In the rows, 128 means zero.
The rows of M fall into a few groups, which share some directions, and each row is roughly a mix of its group's hidden directions.
M (163 x 11):
[[199 131 120 126 137 113 135 180 138 122 142]
 [ 97 108 158 134 161 107  91  76 134 109 116]
 [144  63 113 140 148 146 150 113 153 158 153]
 [132 171 150 146 110  65 138 119 163 121 131]
 [126  99 103 151 161 174  92 134  87 141 135]
 [151 113 138  56 110 168 134 117 129 116 118]
 [128 161 173 178 123 125 114 122 147 147 171]
 [ 60  97 126 120  99 140 138 107 130  92 131]
 [ 93  92 119 136 148 112 110  91 144 136  72]
 [156 138 155 141  68  85 145 128 153 141 138]
 [169 180 126 133 161 118 110 141 129 160  91]
 [118  83  97 135 153 159 161  94 133 132 166]
 [143 149 125 150 106 111 185 176 134 114 156]
 [191 137 104 132 136 111 147 174 144 111 147]
 [119 115  84  89 161 119 135 130 103 106  79]
 [190 116 116  76 145 139 135 134 157 127 145]
 [179 109 153  92 106 165 126 139 116 141 163]
 [ 88 155 119 175 140 116  88 118 115 157  99]
 [ 83  88 144 113  88 156 141 119 128 117 168]
 [165 126 105 116  94 146 154 180 119 120 166]
 [133 143 154 132  53 128 124 116 149 161 142]
 [ 65 126 146 130 117 164 115  90 113 114 103]
 [116 106  82 117 174 152 138 134 113  80 112]
 [166 130 108 136 118  91 148 177 141 130 174]
 [134 193 154 130 118  92 110 145 114 109  96]
 [185 162 110 144 167 120 126 150 137 153 101]
 [180 170 115 141 152 119 112 150 135 157  91]
 [110 175 167 111  91  93 103 137 106 112 113]
 [ 85 115 149 119 132 109 120  60 130 115 102]
 [139  99  81 123 179 127 146 161 124  94 118]
 [120 145 176 154 131 149 111 115 140 177 169]
 [168 134 121 103 126 178 126 167 130 147 171]
 [135 117 103 118 198 137 139 145 109  86 127]
 [119 169 161 117 104 133 121 124 144 156 190]
 [111  86 126 110 153 186 121 122  89 138 111]
 [ 62 141 133 188 134 118 121 125 122 122 133]
 [ 64 115 139 167 108 131 131  90 118 128 104]
 [141 169 167 163 124 145 119 125 154 153 174]
 [198 144 109 104 135 103 135 166 136 121 140]
 [169 177 125 140 155 107 104 140 125 161  93]
 [123 174 169 157 125 128 111 120 151 156 174]
 [199 121  95  97 141 122 130 161 123 129 137]
 [143 174 163 120  73 141 125 111 141 149 154]
 [ 60 121 151 136 120 151 116  83 124 135 108]
 [147 157 175 134  82 140 121 112 141 174 144]
 [187 125 133  82 115 163 149 152 146 119 123]
 [ 92  98 133 135 125 101 106  66 130 121  94]
 [181 167 116 145 159  98 138 157 146 143 107]
 [127 135 155 129  47 141 128 109 137 136 151]
 [ 64 150 156 123 115 137 115  84 114 117 109]
 [125  78 126 148 156 144 160  84 135 140 164]
 [102 110 147 138 136  71 124 101 157 109  86]
 [124  94  82 132 168 132 146 145 105  85 104]
 [144 163 166 116 101 103  95 171 110 117 103]
 [171 142 142 114  99 137 154 177 134 124 172]
 [140  95  77 100 112 100 148 154 127 128  86]
 [188 137 113 126 143 116 142 179 139 120 162]
 [ 63 118 141 145 106 144 128  82 133 119 101]
 [167 104 111  95 127 197 124 131 127 128 111]
 [135 173 155 140  99  86 109 171 121 117 107]
 [118 142 152 121  89  71 160 107 153 107 114]
 [117 174 132 129 101 122  99 162 116 106  75]
 [136 168 151 139  78 103 125 123 139 181 131]
 [ 86 148 127 149 181 141 116 113 119 177 134]
 [112 105 111 124 205 132 123 132 112  95 118]
 [145 160 172 145 132 158 119 124 147 168 172]
 [133  99  84  90 138 109 136 139 121  93  80]
 [ 68 119 154 125 118 162 103  95 108 131 101]
 [137 149 168 149 107 163 105 107 168 162 149]
 [202 130 110 117 141 107 143 161 148 125 144]
 [ 67 142 133 162 140  94 121 117 128 167 146]
 [107 106 110  97 133 100 132 121  93  71  99]
 [170 181 135 100 156 109 131 138 140 136  87]
 [ 80 100 145 136  76 131 147 134 139 103 163]
 [165 107 124  71 117 153 120 108 114  92 102]
 [ 94  87 135 139 123  97 129  95 123 120  71]
 [ 71 116 137 125 133 176 109  92 116 133 100]
 [179 115 144  75 115 167 135 132 122  99 127]
 [108 145 158 157 138  73 104  84 148 116 125]
 [105 122  91  92 124 119 136 115  88 148  73]
 [171 114 126  76  73 118 125 132 139 120 111]
 [113 102 102 131 176 177  99 129 102 144 109]
 [ 75 126 123 124 121  60 138 105 140 139 136]
 [ 70 128 149 158 115 134 121  87 128 131  85]
 [168 174 120 126 169 122 113 136 131 163  90]
 [ 67 142 131 167 161 110 115 108 114 154 140]
 [ 85 114 152 134 159  91 133  91 156 103 103]
 [161 152 115 141 106 137 142 169 112 115 188]
 [148 135 108 125  95 131 180 186 109 126 119]
 [154 151 124 106 116 139 178 191 133 129 131]
 [188 109 105 117 125  91 131 165 122 154 149]
 [155 164 161 131  71 126 128 120 141 171 134]
 [120 149 153 114  89  75 152  99 155 122 102]
 [137  73  99 143 151 146 160  90 149 145 143]
 [166 129 105 118 100 137 160 195 129 137 127]
 [166 175 120 143 159  98 117 144 136 167 102]
 [135 158 163 126  79 134 123 114 135 186 143]
 [153 118 163 103 110 118 121 112  94  67 142]
 [114 168 175 135 102 138 102 102 151 143 168]
 [160  92  92  97 148 146 144 119 170 152 150]
 [171 131 123  88  91 157 143 166 118 126 160]
 [117 124  97 112 161 117 138 121  83  88  82]
 [172 162 101 149 153 123 118 152 144 153  83]
 [147 143 149 141 117  63 132 144 178 114 130]
 [177 154 105 115 152  88 131 139 147 163 101]
 [170 131 112 115  98 154 154 185 120 140 152]
 [120 169 149 126 114 118  83 170 111 138  85]
 [175 142 122 124 105 149 133 175 122 133 180]
 [130 172 176 158 111 148 116 105 132 161 157]
 [ 84 123 142 144 146  97 124  75 150 131  89]
 [100 100 143 167 156 127  87  78 117 136 125]
 [ 98 102  99 126 157 175 106 103  86 130 116]
 [141  95  90 116 126 107 150 144 102  87  83]
 [120  65 122 149 131 132 156 106 138 149 174]
 [ 59 124 137 122 106 155 116  88 124 122 103]
 [165 169 108 144 178 118 121 139 133 144  87]
 [121  87 107 149 193 128 132 144 114  96 117]
 [117  77  94  93 138 106 143 142  98 105  97]
 [121  75  83 125 144 153 148  98 141 155 150]
 [103  99 154 136 123  96 103  66 147 124 110]
 [127 167 152 126  99  79 151 106 173 129 127]
 [ 53 138 142 131 106 144 109 104 102 124 115]
 [138 147 157 112  64 111 121 113 138 173 118]
 [153 138 179 133  80 137 135 128 130 160 169]
 [172 143 117  92 105 159 139 178 122 132 155]
 [171  88 127  94 126 172 151 133 126 100 151]
 [ 87 100 123 155 163 160 138  80 119 150 134]
 [ 69 150 135 146 179 134 125 107 119 158 136]
 [ 56 140 125 132 108 141 118  90 129 128  98]
 [135 163 154 116 121  80 146 128 187 117 136]
 [ 87 121 149 130 149  97 117  78 143 124  82]
 [ 97 147 118 191 136  99 112 138 131 170 134]
 [116  97  80  88 144 111 139 137 107 108  85]
 [123 153 183 150  99 152 107  98 143 135 163]
 [ 80 130 154 134 171 119 115  73 133 115 117]
 [110  91  94  90 131 119 130 123 114  79  90]
 [ 60  95 128 117 103 154 128 100 122 105 132]
 [138 149 173 159  90 118 117 126 154 166 163]
 [134 171 161 123  77 131 120 112 144 171 149]
 [118  71 106 116 141 147 144  95 140 163 163]
 [ 82  90 143 118 114 153 150 112 122  86 163]
 [141 145 173 142  65 127 128 118 132 160 155]
 [ 80 130 143 128 122 155 111  83 128 125  75]
 [110 113 127 114 157 190 108 108  82 128 143]
 [113 102  93  95 154 110 147 137  79 136  93]
 [128  74 115 140 165 168 139 106 147 159 144]
 [ 63 101 147 133 109 157 118 105 108 121 157]
 [135 170 157 129  99 103 102 154 108 105  82]
 [ 79 157 137 131 147  78 111  99 118 160 120]
 [135 180 162 155 107 150 119 114 149 126 174]
 [191 125 144  88 106 114 140 137 126  86 126]
 [ 94 121 155 127 148 125  97  57 135 132 121]
 [132 188 143 132 121  88 103 171 111 135 116]
 [173 138 114 118  98 136 148 190 121 122 156]
 [160 180 121 134  85 113 156 163 113 130 145]
 [190 133 113 138 161 100 145 156 137 144 158]
 [114 102 119 128 147 141 158  61 164 136 139]
 [138  79  90 128 136 105 138 144 119 121  69]
 [169 155 109  96 105 163 131 166 113 134 162]
 [113  87 117 132 159 151 150  98 145 156 178]
 [128  92 104 105 148 123 147 137  89  71 108]
 [ 88 140 157 131 139  95 122  66 144 117 110]
 [ 77 150 127 176 134  86 102 114 116 141 117]]
One row of each group comes first, with its name. Which group is each row after those in?
[121 186 142 164 131 139 104 115 169 150 152]	V
[177 175 125 130 163 109 109 135 123 153  93]	U
[189 156 112 116 139  84 150 139 151 122 145]	N
[125 104 111 131 158 184  97 131  80 143 125]	E

[107 161 112 170 156 139 103 135 132 179 102]	U
[ 93 127 146 183 110 102 107 131 111 150 169]	U
[108  98 127 175 122  72 118 101 145 102 125]	E
[146 133 151 111  48 125 133 124 144 150 142]	V
[174 135 110 131  95 142 147 187 123 142 154]	E
[150  72  93 154 138 130 168 102 148 133 141]	N
[109  98 114 108 148 157 148  63 151 136 139]	N
[187 101 139  88 113 146 152 143 132 108 155]	U
[164 139 151 167 104 124 142 157 156 130 179]	V
[162 129 123 117  89 148 174 171 143 146 155]	E
